(in the rows, 128 means zero)
A single turn carries every row of the set below to another of its rows. Some are shown first; where does it send the rows asked next?
sef: [107 122 123 137 123 142 124 141 208 116 119 131 107 135 143 169 120 161
 123 121 132 123 101 123 119 129 146 132]
nolis: [105 130 132 140 133 124 122 143 169 131  54 145 121 136 132 112 132 156
 125 104 113 126  81 133 126 121 117 122]
gutu: [157 114 172 165 118 132 122 116 145 141 134 125  87 117 128  78 133 103
 110 129 118 120 130 135 138 121 126 166]
zafo: [165 102 104 129 142 116 137 151 132 138 114 104 129 114 115 137 112 139
 124 127 147 111 161 109 133 159 127  91]
kap: [112 115 131 142 141 142 132 136 206 134 121 132  98 137 138 170 134 146
 125 115 131 132 111 116 123 115 135 112]
Garo: [126 118 126 167 150 121 120 113  75 135 133 135  91 123 131 121 135 168
 133 114 101 133 142 123 122 110 141 136]
Govi: [109 116 129 122 133 137 135 128 201 132 118 137  83 133 122 160 128 146
 121 105 125 140 117  98 132 131 123 118]
porov: [ 92 134 139 139 139 130 147 133 173 146  84 155 127 109 147 109 138 140
 138 106 112 122  77 108 136 135 137 140]
zuna: [123 122 128 144 138 121 106 117  67 123 131 141  92 118 120 128 118 176
 129 123 102 136 131 113 118 136 135 141]
Posoz: [176 125  94 144 145 126 141 142 139 121  99  92 142 124 131 134 121 140
 126 128 135 104 146 129 126 137 136  96]
pirot: [171 142 123 114 130 117 133 136 125 110 144 167 119 153 112 143 137 150
 131 124 145 126 109 163 124 113  89 133]
sunis: [164 112 150 104 129 132 135 151 125 116 162 186 128 137  98 144 122 145
 130 117 160 124 122 145 115 129 119 130]
dabu: [105 123 122 118 115 136 127 134 203 114 116 136  92 131 127 159 113 159
 120 110 126 130 106 104 129 145 134 138]
Lis: [110 141 140 101 141 147 150 137 117  98 109 115 151 157 133 123 129 120
 117 122 125 104 129 133 105 101 150 179]
pitu: [ 93  97 148 138 132 115 106 169 162 152  75 154 121 131 121 129 122 162
 122 116 140 128  95 129 121 135 118 108]
teput: [108 112 137 118 147 125 138 156 115 121 110 107 132 176 123 126 136 128
 110 119 142 111 155 150 110  84 126 155]
tasor: [ 80 102 154 136 138 121 132 158 166 167 105 165 127 104 137 127 127 148
 136 119 137 124  89 104 131 148 138 127]
gir: [128 126 109 119 133 117  73 131 182 124 107 118 142 125 124  92 129 130
 135 161 139 118 127 111 116 141 143 115]
pame: [159 117 182 148 111 135  86 134 129 129 136 130 109 118 126 117 112 120
 106 171 132 121 102 142 115 145 123 158]
venov: [139 110 145 108 104 139 134 142  76 124 156 145 152 114 134 131 117 147
 112  93 135 111 125 150 127 142 144 117]
sog: [140 121 143 119 132 141 122 119 139 103  99 153 121 118 114 134 129  92
 126  96 161 119  78 132 155 155 146 172]
seke: [124 116 134 173 147 136 120 123  83 124 140 139 111 117 141 122 128 170
 135 117 107 122 134 131 110 109 173 144]
fovi: [141 106 132 150 129 131 113 139 151 104  92 139 122 139 122 128 135 107
 121  91 173 110  93 169 152 128 150 167]
Vume: [152 119 138 119 125 131 165 143 143 120 176 184 127 124 117 119 131 140
 141 100 154 110 128 141 131 124 143 161]
Sezav: [ 91 107 143  96 146 111 140 154 102 146 136 118 121 156 120 140 132 124
 116 137 151 120 155 119 124 116 106 160]
roru: [146 127 131 104 108 126 127 130  68 125 142 133 139 127 133 136 126 148
 109 101 123 122 119 154 135 137 107 109]
vul: [160 148 112 130 127 115 163 127 143 115 159 164 119 140 131 117 145 145
 141 107 138 112 115 160 140 109 112 165]
Loz: [ 87 109 154 129 130 122 147 113 129 118  98 131 102 126 104  80 134 110
 118 148  99 132 148 142 153 127 153 132]
dupu: [ 93 135 146  81 142 132 152 136 104 123 136 127 139 137 128 136 125 117
 123 139 135 113 127 102 119 133 131 183]
Ligav: [132  95 134 154 144 110 110 142 142 141 111 136 108 139 125 147 148 102
 124 109 185 121 101 162 163 127 120 150]
mupa: [141 134 118 127 113 119 149 122  80 136 149 125 135 126 152 120 143 143
 116  91 118 114 126 160 148 119 112 122]
saf: [127 113 120 124 143 123  81 135 185 139 119 123 145 120 125  93 134 120
 139 157 146 118 136 106 115 135 154 106]
zikiv: [160 105 194 162 124 150 111 129 141 138 144 135 111 111 130 101 123 101
 111 148 129 117 117 134 117 127 150 155]
vosos: [ 80 118 138 128 112 104 121 127 124 110  99 123 107 133 112  94 121 134
 116 176 108 125 131 161 151 144 139 147]
timi: [ 84 115 157 136 130 122 116 133 120 118 113 129 132 127 125 125 126 126
 121 200 119 125 116 163 132 136 154 128]
Zize: [157 126 160 152 104 116  96 121 133 131 125 119  85 126 124  93 121 121
 104 153 120 124 115 143 137 139  99 170]
Degin: [ 92 106 174 136 149 139 140 120 125 128 113 136 127 121 116 109 138 101
 125 173 109 131 131 144 134 120 167 113]
tira: [125 118 114 122 144 119  96 123 187 143 121 123 134 115 125  81 139 115
 141 146 138 120 141  94 127 136 149 114]
Dalo: [154 116 101 121 132 120 151 144 136 131 129 110 136  94 127 130 106 139
 133 130 143 101 148  95 139 179 146 121]
batuv: [131 109 145 123 147 121 118 124 130 140 118 151 108 117 117 153 142  88
 130 115 174 131  86 126 166 154 115 154]
repeg: [127 131 102 116 134 113  88 120 184 129 108 118 131 120 123  78 135 123
 138 148 131 120 134 100 128 142 137 123]
tef: [165 139  90 138 135 129 155 135 143 115 114  98 149 104 144 127 114 139
 134 131 131  95 134 116 132 158 154 125]
fol: [134 116 132 130 109 132 156 134  89 134 163 136 148 114 153 115 134 142
 119  83 128 105 132 157 140 124 150 130]
rufas: [121 119 136 152 134 136 107 126  74 113 138 147 112 113 129 129 111 178
 131 125 108 124 124 120 106 135 168 150]

dupu -> Lis
fovi -> Ligav
Degin -> Loz
And these:
Govi -> dabu
Zize -> pame
zuna -> rufas
mupa -> roru
saf -> tira
Dalo -> tef
pirot -> sunis
tasor -> porov

